One turn moves each row of this set onto another row. After a few examples, where does it send each row asked below?
gidum: -2.66	3.23	-0.54	-1.93	1.33	0.62	-1.37	-1.88	-1.69	0.11	1.03	0.75	1.25	-2.37
fifo: -1.70	-1.57	-0.82	0.07	-1.76	-2.79	3.06	-0.96	-3.01	0.37	-1.49	1.50	2.12	0.40
nud: -1.83	0.48	-0.59	-2.74	1.05	0.55	0.87	-1.03	1.49	3.34	0.66	-1.44	2.43	-0.02
subiv: -2.36	1.56	-0.40	0.42	-1.00	0.57	-0.50	-1.30	0.39	1.68	1.62	-2.77	1.68	-2.45
lize: -2.85	0.83	-1.80	-2.57	2.50	0.93	-0.51	-2.50	-0.20	-0.38	0.39	1.12	2.49	-1.36
komom: -1.62	-1.19	-0.42	-0.38	0.03	-4.21	3.05	-1.77	-2.08	-0.06	-0.80	2.10	1.30	-0.22
zafez: -2.46	2.27	-1.03	-1.48	0.72	2.20	0.63	-3.32	0.26	0.63	2.03	0.23	0.57	-0.51
lusop: -2.37	2.69	-3.42	-3.53	-1.34	-1.42	-0.98	-2.08	-2.54	0.21	1.82	0.62	0.14	1.98
nes: 1.34	0.22	-1.19	-2.03	-1.18	-2.88	1.93	-1.70	-0.16	1.14	1.24	-3.02	0.53	-1.13
nemeg: -2.08	0.51	-0.30	-1.14	-0.25	0.01	0.04	-0.45	1.09	3.12	0.76	-2.90	2.54	-1.53
botef: -2.01	2.92	-3.56	-1.36	-2.85	-1.22	-0.31	-1.99	-2.64	-0.99	1.42	-1.00	0.72	1.33
zop: 0.83	-0.97	-2.00	-2.66	0.11	-3.02	0.93	-1.93	1.28	1.60	2.45	-1.45	-0.10	-0.07
gar: -2.09	-1.30	0.07	-0.18	1.66	-3.88	1.08	-1.21	-2.30	-0.22	0.27	2.72	0.37	-0.20
labi: 0.89	0.82	-1.17	-1.96	-2.72	-1.07	1.37	-2.01	-2.38	0.60	0.71	-2.89	0.56	-1.81
mesup: -2.71	-0.88	-0.57	0.41	-0.87	-3.74	-0.26	-0.80	-2.34	1.26	1.63	3.40	-0.57	0.29
zof: -1.61	-1.91	-0.31	0.10	0.92	-3.39	2.51	-0.94	-2.25	-0.59	-1.06	1.80	1.66	0.32
bub: -1.42	-1.82	-0.60	0.68	-0.97	-2.18	2.39	0.09	-2.84	-0.13	-1.36	1.14	2.20	1.10
Mifek: -2.61	-1.23	-0.92	0.80	-2.69	-2.35	-0.33	0.04	-3.06	1.62	0.86	2.68	0.38	0.90
fuz: -2.16	-0.39	-2.56	-1.68	1.88	0.75	0.41	-1.27	1.59	0.37	-0.01	-0.06	3.61	0.32
sogiv: -1.97	1.27	-1.08	-2.95	1.46	1.69	1.20	-2.55	1.02	2.14	1.21	0.15	1.47	0.48
guze: -2.59	2.38	-0.74	0.16	-0.53	1.78	-0.19	-2.72	-0.13	0.46	2.16	-1.18	0.57	-1.97
dod: -0.73	-1.05	-2.78	-3.20	-1.90	0.73	-1.33	-2.94	-1.73	0.73	2.58	0.26	-0.58	-0.15
nis: -2.29	-0.07	-3.11	-3.92	0.51	-4.60	-0.46	-1.42	-0.18	0.87	0.60	-1.56	2.16	0.31
zeg: -0.15	0.23	-1.95	-2.59	-3.13	0.80	-0.29	-2.57	-3.15	0.31	1.33	-1.26	0.02	-1.32
namiv: -1.78	-1.34	-0.53	1.29	-2.10	-1.60	0.76	0.86	-3.48	0.77	-0.42	1.45	1.40	1.57
valo: -1.84	4.29	0.00	-0.16	-0.25	-0.03	-1.20	-0.09	-1.36	1.23	1.43	-0.59	1.16	-1.63
sudub: -2.51	1.10	-3.14	-4.84	0.33	-3.06	-1.07	-1.75	-1.21	1.15	1.35	0.40	0.97	1.58
vikom: -2.40	-0.75	0.08	0.42	0.45	-3.35	-0.56	-0.39	-2.95	0.63	1.22	3.10	-0.55	0.19
Fiti: -2.16	-0.65	-0.17	1.08	-1.38	-2.10	-0.72	0.66	-3.52	1.06	0.82	2.50	-0.03	1.08
gonim: -2.20	-0.86	-0.31	-0.08	0.46	-4.70	1.36	-1.66	-1.79	0.42	0.83	3.10	-0.11	-0.34
lugip: -0.20	-1.63	-2.81	-3.28	-0.22	-1.13	-0.68	-2.53	0.54	1.42	3.06	0.10	-0.74	0.45
zil: -1.06	3.02	-0.78	0.85	-0.83	-0.27	-0.30	1.07	0.47	1.95	1.09	-1.76	2.22	0.18
Zoz: -1.85	1.75	-3.45	-0.37	-2.79	-2.69	0.30	-1.55	-1.58	-1.30	0.65	-2.83	1.97	0.18
rapof: -2.01	0.37	-3.22	-1.64	-1.11	-4.35	0.24	-1.27	-0.38	-0.33	0.27	-3.21	2.70	-0.38
dibi: -1.27	0.62	-2.09	0.12	0.24	0.08	0.64	0.52	2.04	1.53	0.38	-1.45	3.51	1.07
Dama: -2.09	-1.56	-1.08	0.55	-3.07	-1.88	1.33	-0.07	-3.51	1.13	-0.66	1.82	1.69	0.88

dibi goes to -> zil
bub goes to -> namiv
Where do these go?
nud goes to -> nemeg
mesup goes to -> gonim
labi goes to -> zeg
Zoz goes to -> botef

